(in the rows, 128 means zero)
Turns, then the turns between two rows, first turn first; the first pair answered:
turn J655:
[122 125 118 130 117 143 122  96 145 115 138 136 122] => [121 126 120 127 117 151 130  99 134 120 139 144 122]
[121 101 146 168 149  96 175 201 109 147 115 161 172] => [133  96 143 179 165  65 132 179 147 119 100  92 164]
[184 177  82 167 143 124 130 196  89 191 118 104  94] => [168 159 101 172 141 115 164 204  61 190 134 121 115]
turn J277:
[129 111 123 166 111  95 109 153 120 130 117 133 131] => [145 130 110 151 113 116  89 145 132 138 104 118 115]
[156 136 134  95 151  90 132 172  89 143 105  93 141] => [162 154 126  73 155 117 114 154  99 140  98  91 135]
[157 150  89 105 136 141  71 111 154 117  92 113 133] => [128 132 113  81 126 168  98  85 141 107 117 152 154]
turn J979:
[113 119 122 111 144 178 136 111  88 150 130  68 144] => [120 132 102 103 134 186 108  90 122 145 125  76 123]
[119 110 150 124 133 132 122 103 121 116 134  96 143] => [124 117 145 121 133 134 111 101 126 114 131  96 134]
[147 171  75 154 107 163  93 105 165 149 141 151  88] => [106 149 107  99  99 153 126 120 156 135 148 221 122]
[140 121 137 162 108  69  72 167 184 149  61 139  81] => [118 108 159 129 101  62  90 179 174 143  65 177 102]
Pairs:
(two turns a pair)
[118 120 162  52 162 151 112 109 147 107 133 118 132] => [131 109 159 101 184 148 139 124 103 120 131  67 137]  J979 then J979
[141 120 132 143 142 113  98 136 169  67  99 106 132] => [146 152 114 105 130 168  99 123 161  87  98 162 119]  J277 then J655
[ 89  40 180 118 115 105 192 119  98  80 154 159 161] => [175 103 100 190 140 127 104  85 134 100 116  24  82]  J979 then J655
[137 133 125 127 134  94 117 158 137 124 107 119 129] => [125 139 128  91 133 144 111 119 135 122 113 135 126]  J277 then J277
[138 124 113 128 101 122 137 129  94 139 153 141 156] => [147 121 112 143 109 102 131 139 110 136 146 112 149]  J277 then J655
[117 126 135 104 135 151 145 109  89 128 144 135 139] => [138 142 112 116 140 165 118  97 109 133 138 109 121]  J979 then J979
[ 93  94 166  98 116  82 136 150 142 102 163 184 147] => [108  83 169 134 140  59 130 150 135  93 156 110 148]  J655 then J979
[127 138 107 172  93 121 131 139 163 143 175 183 123] => [116 109 130 186 104  86 152 146 148 124 181 143 146]  J979 then J655
[138 101 162 133 116  93 104 140 158  78  90  92 136] => [131 103 176  98 119 110 105 134 153  72  86 109 146]  J277 then J979
[144  83 125 165 124  97 111 127 162 101 140 144 135] => [163 125  94 148 118 130  91 130 163 124 121 162 111]  J277 then J655
[123 123 142 110 117 110 101 116 163  93 130  95 120] => [120 141 135  93  96 151 134 139 133 128 133 175 126]  J655 then J655
[168 162  97 164 111 133  84  97 145 150 128  92  88] => [108 128 138  83  97 168 118  73 130 124 151 182 125]  J277 then J979
[126 136 148  64 144 102 135 188 109 136  91 130 159] => [138 141 142  68 147  96 109 180 129 131  84 104 146]  J655 then J655
[120 119 132 129 125 150 133 133 134 147 137 134 154] => [130 130 121 142 127 152 117 127 143 148 134 118 142]  J979 then J979
[107 139 114 108 119 162 115  88 123 127 127 147 122] => [ 95 108 125 159 119 100 148 134 112 133 139 153 135]  J277 then J277
[114  79 160 144  84 129 137 123 112 112 119 115 134] => [142  98 138 155  85 118 105 125 135 118 108  95 111]  J277 then J979
[144 141 122  95 142 148 123  95 127 168 123 122 113] => [125 112 150 111 145 121 158 107 104 158 142 116 140]  J655 then J655
[123 129 114 102 161 183 125  98 125 130 139 118 113] => [103 106 133  95 162 168 143 106 116 119 150 130 133]  J979 then J655
[117 113 131  67 121 141 136 113 110 130 137 121 144] => [130 115 125  93 135 131 131 110 104 128 127  75 136]  J979 then J655
[151 150 144 112 154 149 142 126  91 130 110  71 119] => [133 154 146  60 137 154 111 113 136 111 109 129 115]  J979 then J979
[100  98 148 115 120 148 132  88 110  96 146 114 153] => [126 113 131 143 124 111  96 105 151  97 124  75 125]  J277 then J655
[175 172  78 137 129 138 117 138 141 157  70 109  77] => [121 138 129  73 119 119 173 173 117 140  88 200 126]  J979 then J979
[102 150 147 106 112 179 188 111 126 117 138 194 153] => [140 145 122 218 125 130 197 145 111 141 135 112 142]  J277 then J979
[114 115 160 129 146 192 159 110  77 155 152 121 159] => [121 118 150 161 143 194 147  94  84 153 155 108 145]  J979 then J277
[114 119 143  92 134 162 176 145  77 127 140 139 161] => [136 127 126 100 150 138 106 117 140  95 118  50 133]  J655 then J655
[167 171 115  83 147 153 115 163 127 139 108 105  97] => [133 120 149  99 148 129 177 184  84 125 135 113 144]  J655 then J655
